One turning vector, and how many ticks it has turned
The counts run from 0 to 635.
[ 11 -10   0  14  -7  -9   1   7 -10  -3  15 -13   6   5  18  -4  -4 -17
 -11  -5   7   1 -26  -1 -11   6 -13   6  -9  25  -4   7   8  -4  19  13
  13  18  13  -3 -10  14  13   0  15 -17 -14   2   0  12 -15  -9  -8   4
 -16  29 -29 -12 -11   2  -9 -11 -35 -15   1   2  -2  19   0  -5  10 -12
  -1  26  -2  -8 -18  22   1  15   8 -14   6   1 -11  -9 -10 -17  -2   9]	178
[  4 -13  -8  16 -13 -22  -1   9 -16  -4  -1  -8   3   7  12   1  -9  -6
   4  -2  13  -1 -15  -8   8   5 -12   4  12  16  -5   5  -1  -1   8   7
  25  12  15 -16 -14  10  19   9   8 -12 -19   8  -3  -4 -13 -16 -17   9
 -13  14 -15  11   0  -7   0 -23 -25 -27 -11  -5   9  -1  15  -7  -9 -21
  19  33   1 -20 -12  -8   3  11  11   0  -7  15   3 -17 -15 -15 -15   5]	388
[  6 -15   6  19  11  -2   0   9  23  -5  14  -4  15   5  10  -8  -6 -11
  -1  -8  -3 -19 -11 -11   1  13 -16  -7 -13  13  -6  10 -15   0  22   9
   8  16  18  -8  -6   0  20   7   7 -26  -6  11 -15  -6  -3 -10  -1   4
   6  28 -33 -15 -19   5   0  -5 -16 -29   9  18   1   5  -5  12   3   0
  -6   8  -9  -7 -30  22   1  -1 -15 -12   2  15 -15  -8   7 -10   4  -1]	138
[ 13  -3  -7  14  -3  -1  -2  -9   8  -3   0  -6  -3   5  15   3 -21 -10
   7 -10   7 -16   2  -7  12  14  -2  -7  20  12  -6   7 -19   2  21  -9
  14  16  14 -12  -7  15  18   2  14 -18 -13  14 -12 -10 -17 -19  -9  10
  -8  15 -34   9   4  11   8 -17 -10 -29  12  -6   9  -2   7  22  -5 -10
  19   6  17 -15 -26   5   5  -2   2 -12   1  32   2   2   1  -9  -2  -7]	561
[  0  -7  -8  24  12  -6 -12  12  16 -17   8  -8  13  11   6  -8   6  -2
   0  -9   0 -23 -11 -17   7  13  -8 -10 -16  15 -17  -2 -18  -5   8  14
   7  11  20 -17 -19   3  11   5   5 -38  -4   7 -12 -19  -7  -6  -7  11
   5  15 -27  -6 -19  -7  -3  -9 -11 -21   3   7   9  10  -1  11   1  -1
  -6   3   2 -10 -35  13   3  -3 -17  -4   5   4 -22 -19   8 -12  -5   1]	133
[ -7 -12   0  26  -8 -32  -6  15  -9   1  13   0   2   7  17   4  -5 -13
   8  -1   3   5 -10  -6   2  -2  -9 -10  -7  20  -9   7  -6  -4  -1  10
  18  -3   5 -30 -17   2  15   6   4 -30 -12  -1 -10 -11 -16 -15 -11   8
 -19  15  -7   0  -6 -21 -13 -30 -27 -16 -13   7  11 -11   3 -15  -3   0
  14  34   8 -18  -8  -1  -7   4   9  -4  -9   5   1 -15  -3 -13  -5  -5]	616
[ 11  -8  -4  14  -1  -9   1  -7  18   5   0  -4  -2   8  17   3 -18  -9
   9  -8   0 -16   2   1   4  11  -1  -7  20  13   0   3 -20   1  14  -6
  12  11  14  -9  -8  12  19   4  14 -22 -12  12 -14 -12 -17 -18  -6   3
  -6  10 -31  12   1   8   2 -22 -10 -29  10   2  12   3   7  26  -5  -8
  22   7  21 -22 -27   4   0 -10  -3 -13  -1  32   2   5   6  -8   3 -12]	559
[  5 -21  13  20  -4 -16  -9   1  -7 -26  18   5  19   7   2  -5  -2 -12
 -11 -13   5  -8 -13 -18  -7  -1 -14 -10 -11  26 -19   3  -9 -11   4  24
   5  -1  14 -16 -20   2   7   6   8 -36  -6  11   3  -1 -11  -6  -6  11
  -7  18 -14 -19 -16  -8 -11 -13 -20  -7  -6  -6   4   7  -3  -3  15  -9
 -11  24  10  -4 -15   7   4   9 -13  -5  -4   1 -21 -22   4 -18   2   6]	314
[  6 -12  25  25   9  -7  -9  -7  -3 -17   6  12   7  -1   0   7 -14 -11
  -3 -18  -1  -6   0 -10  10  -3  -5 -19   4  31 -20  18 -19  -8  18  -5
  -1   4  -3 -27 -16  15   7  -3  16 -36   0   7 -10   3 -14 -16  -5   7
 -11  18 -11 -14  -7  11  -1 -26  -6  -5   6  -8  10  -6  -8  11   4   5
   0  20  24  -8 -24  14   3   3  -2 -16  -9  15  -2  -6  -6 -15   5  -7]	112
[  8  -3  10  21  -7 -18   8  11   0   5  24  10   6  -4   6   1  -1 -16
  10   1  -2  -1 -12   0  -3  -4  -8  -9  -4  20  -1   9   3  -1  10  22
  35   2   9 -10 -20   5  24   3   0 -30 -12   1 -12   7  -2 -18  -1   1
 -16  22 -26  -9 -17 -14 -14 -11 -23 -14 -14  11   4   0  -1 -16   0  -7
  11  24   1  -8 -11   8  -3 -11   0  -7  -9  22 -15  -8 -15  -3  -2   9]	280
[  7  -3  -8  13  -8 -15 -10  -6  -3 -15  19  -5  11   9  15 -15  -5 -15
  -8 -16   7  -8  -9 -20  -6   9  -6  -7  -4  18 -26  -4 -11  -3   5  18
  -7  12  24 -18 -21  16  -2   1   8 -38 -14   9   5  -7 -17   0 -11  12
 -10  10 -33  -2  -9   3  -8 -12 -21  -8   7  -1  -1   6   2  15  13  -8
  -9  16  16 -17 -13   8  -5   7  -5  -4  -7   3 -24  -4  17 -15   2  -3]	536
[  8 -14   9  14 -17 -21  -9   7  -9 -20  25   3  21   5   3  -1  -8  -4
   8   1   0   2 -11 -11  -7   1 -14  -9  -4  16 -12   8 -12   3  -3   7
   9  -7  13 -27 -16   1  17  10   6 -26 -16   1  -1 -15  -8 -20   5  12
 -16  20 -19 -12 -17 -22 -15 -15 -25 -15  -8   0   3  -5  18  -9   2  -7
   2  18  20   1 -14   3   5   3   2  -9  10  13  -9 -29   2 -12   2   8]	92
[ 10   3   5   7 -19 -16 -11  -3 -19  -8  11  -9   8  -4  14  -7  -6  -6
   3  -6  -4  -1   3 -17   4   7  -5  -5  17  18 -18   2 -13  -1   5   9
   8   3  11 -21 -26  25   2  -8   9 -34 -10  10   3  -7  -9 -12  -5   8
 -22   8 -28  12  -1  -3  -8 -22 -15 -13  -5  -8   9   5   7  21  -6 -20
  11  29  24 -22 -22 -10   2  -4  12 -12  -5   7  -6  -1   1  -6  -2   4]	200
[ -5  -2  -3  25   6 -22 -10   0   8   4  16   1  -2   8  20  -6 -15 -15
   7 -13   4  -9  -2 -12  14   8  -9 -23  -8  16 -23  27 -18   0  15   2
   1  15  11 -31  -8   8   9  -4   7 -26  -8   3 -10 -11 -21  -7 -14  10
 -14  20 -18  -5  -5  -1  -1 -25 -13 -21   3  10   5 -18  -4   7  -4   5
   3  20   5 -15 -18  13 -10   9   6 -10   0  11  -1   3   8  -7  -1 -20]	435
[ -2 -22  12  18  -6 -22  -2   4 -11  -4  -3  -5  -2  10  21  10  -4  -6
 -10 -10  -6  -5   1  -1  -3   0  -8  -6  10  30  -2  -4  -9 -16   8  10
  12  -4  -4 -10 -15   9  10  -3  19 -28  -3  15  -9  -6 -18  -8 -11  -5
 -17   9  -3   3   3  -6  -9 -37 -15 -15  -4  -4  18  13  -9  13   2 -13
  17  34  17 -28 -25  -6   2  -1  -2 -11  -5   1   1  -8   0 -21   5  -3]	519
[ -2 -20  20  23  -1 -21  -1  19  -3   3   4   0   7   0   8   8  -3  -1
   5   3 -12   0  -5   3   4  -3 -14  -7   2  23   2  11  -7  -8  11   5
  25  -1  -7 -14 -13   4  23   2  10 -23  -2   5 -17  -3  -5 -23  -4  -4
 -14  21  -3  -4  -8 -14 -11 -32 -19 -21 -12   9  18   3  -3  -2 -11  -6
  19  32   4 -17 -25   3   2  -6   4 -13  -3   9   7 -15 -14 -13   0   5]	290
[  1 -13   9  24 -10 -25   6  -3  -4   8   2   7  -2   8  18   4 -10 -18
  -2 -12   6  -6 -19  -1   1  -1  -3  -7   0  17 -15  18   1  -6   9   3
  19   3   4 -27 -17  26   6   4  13 -22 -18 -14  -6  12 -27   0  -1   9
 -11  14  -7  -6   2  -5 -15 -22 -30 -17  -3   7   3  -3  -3 -13  -4  -9
  10  27   2  -3 -17  19  -6   6  12  -6 -19  12   5 -16  -8 -21  -8   1]	79
[ 15 -13  18   6  -7  -8  -3 -16   4 -15  12   2  17   5   6  -7  -7  -7
  -9 -16  -4 -18   0 -13  -7   8  -3  -8  10  18 -19   0 -18  -5   8  12
  -3   5  16 -10 -24  22   0  -1  15 -36  -8  15   3   5 -12  -4   2   3
  -6  11 -31  -4  -7   9  -8 -11 -10 -11   6  -4   4  16  -1  28   7 -19
  -2  11  24  -9 -31   7   4  -7 -11 -13  -5  15 -17  -6   9 -13   7   3]	8
[ -2 -15  -2  14 -13 -28  -2  13  -1   8   6 -12  13  12  20 -10  -7   1
   2   2  -2   0 -17  -6  -1  12 -13   4  -4  12 -11  14  -7   5   2   2
   6  14  15 -23 -11  19   8   8   8 -16 -14  -1   1  -4 -15  -9  -4   6
 -10  19 -16   8  -5  -9  -9 -23 -33 -30  -3  21   7   2  14   3 -17 -13
   8  28  -3 -16 -20   8  -3   7  15 -11  -7  -1   4 -22  -3 -18  -7   5]	396
[  4 -20  -8  16  -3 -29  -1 -10  14  -2  15   0   6  23  21   2 -16 -10
  -1  -9   5 -10  -6  11 -14   3   1  -8   0  23  -9  -2 -16  -3  -5   2
  -6  -1  16 -14 -11   4  13  14  16 -27 -13   4  -2 -11 -27 -10  -5   2
 -10   5 -20  -1  -6  -7  -9 -27 -23 -20   9   5   7   5  12   7   9   0
  10   5  26 -15 -15  14  -7   3  -8 -13   5  14  -7 -16  16 -19   8 -15]	222
[ 10  -2 -13  21   4 -10   2  -6   3  -6   1   2  -2   9   4  -7 -13 -14
   1 -14  19 -19 -16 -14  19   9  -1  -2   9  16 -18  12  -4   2  19   4
  16  28  23 -18 -15  20  15   9   8 -18 -17   6  -6   7 -17  -8 -18  17
   2  15 -26   5  -3  13   7 -11 -18 -24   2  -4   2  -8   7   0  -3 -11
   9  17  -3 -11 -13  10  -1  12   2  -1 -18  27  -6  -5 -12 -15 -19  -3]	571
[ -2  -8  13  22  -5  -9  -8  15 -10  -2  -5  -7   3   0  17   5  -3  -3
   1  -5 -12   2  -5 -11   4   3  -8  -4  -3  23 -11   2 -10  -6  12  -9
  13  -3  -7 -31 -17  22   5  -5  15 -37  -5  -5 -18 -13 -11 -16   5   8
 -15  13  -8   1  -3  -7 -13 -27 -22 -11   3   4  16   4  -3   7 -11   4
  10  28  19 -17 -34   9   3  -9   8 -17 -10  -2   6 -15  -1 -17   0   7]	297
[ 15  -5  -2  19  -2   3  -6   1  14 -19  11   2  10   2   2   5  -8  -7
  12  -5   4 -18  -6 -10   6   9  -5 -13   3  13  -5  -1 -17   3  13   2
  24   0  16 -15 -14  -2  24   9   6 -30 -14   8 -18 -21  -6 -21   2  15
  -1  17 -33  -9 -15  -7  -4  -3 -12 -21   1  -9   6   0  13   2   3  -1
   7  -4  17   3 -28   9  11  -8 -13  -6  12  33 -16 -18   2  -6  -1   4]	457
[ -3 -16  18  24   1 -21  -1  20  -4   3   4   3   5   2   9   8  -1  -1
   4   5 -11  -2  -4   4   3  -2 -11  -7   0  27   1  10  -5  -7   8   8
  27  -4  -5 -15 -16   5  22   1  11 -27   0   6 -16   0  -5 -22  -4  -4
 -16  18  -6  -1 -11 -16 -11 -31 -18 -17 -15   8  19   5  -4  -5 -12  -6
  18  32   8 -19 -27   3   3  -9   2 -14  -4   8   4 -17 -17 -11  -2   8]	289
[ 14   0  -7  16 -10  -9   1   2 -19  -7   1  -1  -3   2   4   4  -7 -12
   3  -3  11  -1 -10  -1   4  -2   3   8  18  27  -3 -10   5  -3  13   8
  26  10  12 -12 -24  20  17   4  12 -24 -15   4  -5  10 -10 -20 -15   8
 -14   8 -27  11  -4   2  -5 -18 -22  -9  -4 -14  10   8  12  -5   0 -14
  21  25  20 -20 -12  -2   6  -1   8  -5 -13  23  -7  -9 -23 -11 -14  10]	382
[ -1 -11  17  24   4 -20  -1  19  -7  -2   5   2   6   0   5   8   2   1
   7   5 -10  -1  -3   6   5  -4  -8  -8   0  33  -1   8  -3  -8   7  12
  29  -2  -3 -14 -19   7  21   2   8 -31   1   3 -14   1  -2 -21  -6  -4
 -16  18 -10  -2 -15 -18 -12 -29 -16 -13 -16   6  18   9  -2  -6  -9  -5
  16  29   9 -18 -27   3   2 -11   2  -9  -4   8  -3 -17 -21  -9  -4   7]	288
[  7 -12  21  18  -7 -15   0  -8   9  -3  21   9  14   3  15  -2  -9 -14
  -3 -14 -11  -8  -5  -6 -10   0  -4 -16  -6  16 -17   9 -15  -5   5   6
   4  -7   4 -22 -20  17   3  -3  12 -43  -9  -5  -7  -3 -18  -6  14   5
 -10  12 -21 -16 -10  -7 -19 -14 -20  -8   7  11   3   3  -7   8   4   0
  -2  10  21   1 -25  21  -5 -14  -6 -18  -6  13 -11  -9  16 -13  12   0]	634
[  1  -7  -3  33  10  -5   3  17   1   0  -7  -1  -3   7  13   9  -4 -14
  -3  -4   1   0 -14   4   0  -5  -3   7  -5  31   2 -13   2  -8  22  -2
  22  12  -2 -16 -15  12  22  10  14 -32  -7  -5 -24   1 -10 -21  -9   5
  -6  14 -16  -3  -9   2  -7 -21 -25  -9   8   5  14   7  -3  -9   3  13
  14  22  10 -21 -18  20  -1  -6  -4 -12 -20   8  -3 -13 -11 -18  -7   3]	480
[  7 -11 -10  27  -6   5  -5  14  -9 -16 -10 -13  -2   8  15  13   3 -11
  -4  -8   7  -4 -21  -6  -2   5  -6   6  -7  21   0 -13   3  -8  15   2
  28   2   3 -15 -15  10  14   5  16 -28 -15  -6 -18 -13 -17 -13  -4  13
  -8  13 -15  -6  -6 -11 -10 -12 -31 -13  -1 -12  11  15   4 -12   3  -2
   9  16   9  -6 -28  15   8   4   0  -6   1   6  -4 -26  -5 -24  -9  13]	487
[  9   6  -6  25  18 -10  -7   4   3  -9  12  11   2   4  -4  -2 -13  -8
  11  -3   9  -7  -3   1  19  -2   2  -8   4  31 -15   9 -12   3  18   2
   6  24  15 -21 -16   9  24  11   6 -27  -3   5  -9   5  -5 -27 -21   8
  -7  15 -33   1 -17  11   7 -21  -8  -9   3  -1   8 -11  11  -1  -1   7
  10  10  19 -18 -12  12  -1   2  -1 -10  -8  25 -10  -3 -17  -1 -11  -7]	247
[  3 -13  10  21   5  -7   1 -11  13  -1  -5   1  -6   5  18   1 -11 -18
  -7 -23   3 -21   0 -14   9   9  -5 -13   9  18 -11   4 -17 -13  24   8
  11  11   6  -9 -14  14   7  -5  14 -34  -5  17 -15  -1 -19  -4 -13   3
  -4  13 -19   0   4  14   2 -21  -7 -20   9  -1   9   5 -19  23   4 -10
   8  21   5 -21 -27   7  -1  -3 -10  -9 -16  20  -4  10   7 -15   2 -11]	338
[ 10  -5   4  19   9 -15   0  -1  11  -3  18  13   8   1  -2  -5 -18 -11
  10  -7   8 -12  -3  -7  16   0  -4 -11   9  20 -14  18 -15   6  19   3
  10  24  20 -17 -11   8  25  10   4 -23  -8  13  -8   8  -4 -23 -14   6
  -4  20 -33  -1 -13  14   8 -16  -7 -21   3   7   4 -17  10   6  -3  -1
   9  14   8 -15 -10  10  -1   2  -2  -8 -13  35  -6   2 -11  -2  -7  -8]	244
[  1 -24   4  28  13 -18   1  -9  19  -9   9  12   4  18   8   6 -15 -15
  -3 -17  11 -19 -14   2   3   0  -4 -17  -8  22 -13  16 -13  -6  10   0
   4   5  10 -17  -8   3  16  12  13 -23 -10   0 -11   1 -26  -7  -7   7
   3  16 -11 -19  -8   3  -3 -19 -18 -21   8   3   4  -6  -1  -7  10   5
   1   6   7   1 -19  27  -2  10 -12  -7  -4  22  -7 -18   4 -23  -1 -14]	445
[  4 -11   9  15   2 -14 -10   7   7 -10  19  -6  14   5  14   0  -3  -4
   0  -3 -12  -8   7  -2  -6   5 -10 -12  -1  26  -4  -6 -23  -7   7  12
   3  -4   8 -10 -14  -1  14  -1  10 -41   2  17  -9 -20  -4 -19  -3  -2
 -13  16 -28  -4 -16  -7  -7 -24 -10 -12   3   4  14  12  -2  24   6  -2
   6  11  23 -22 -30   4   3 -12 -12 -15  12   6 -15  -3  12  -6  13  -4]	326
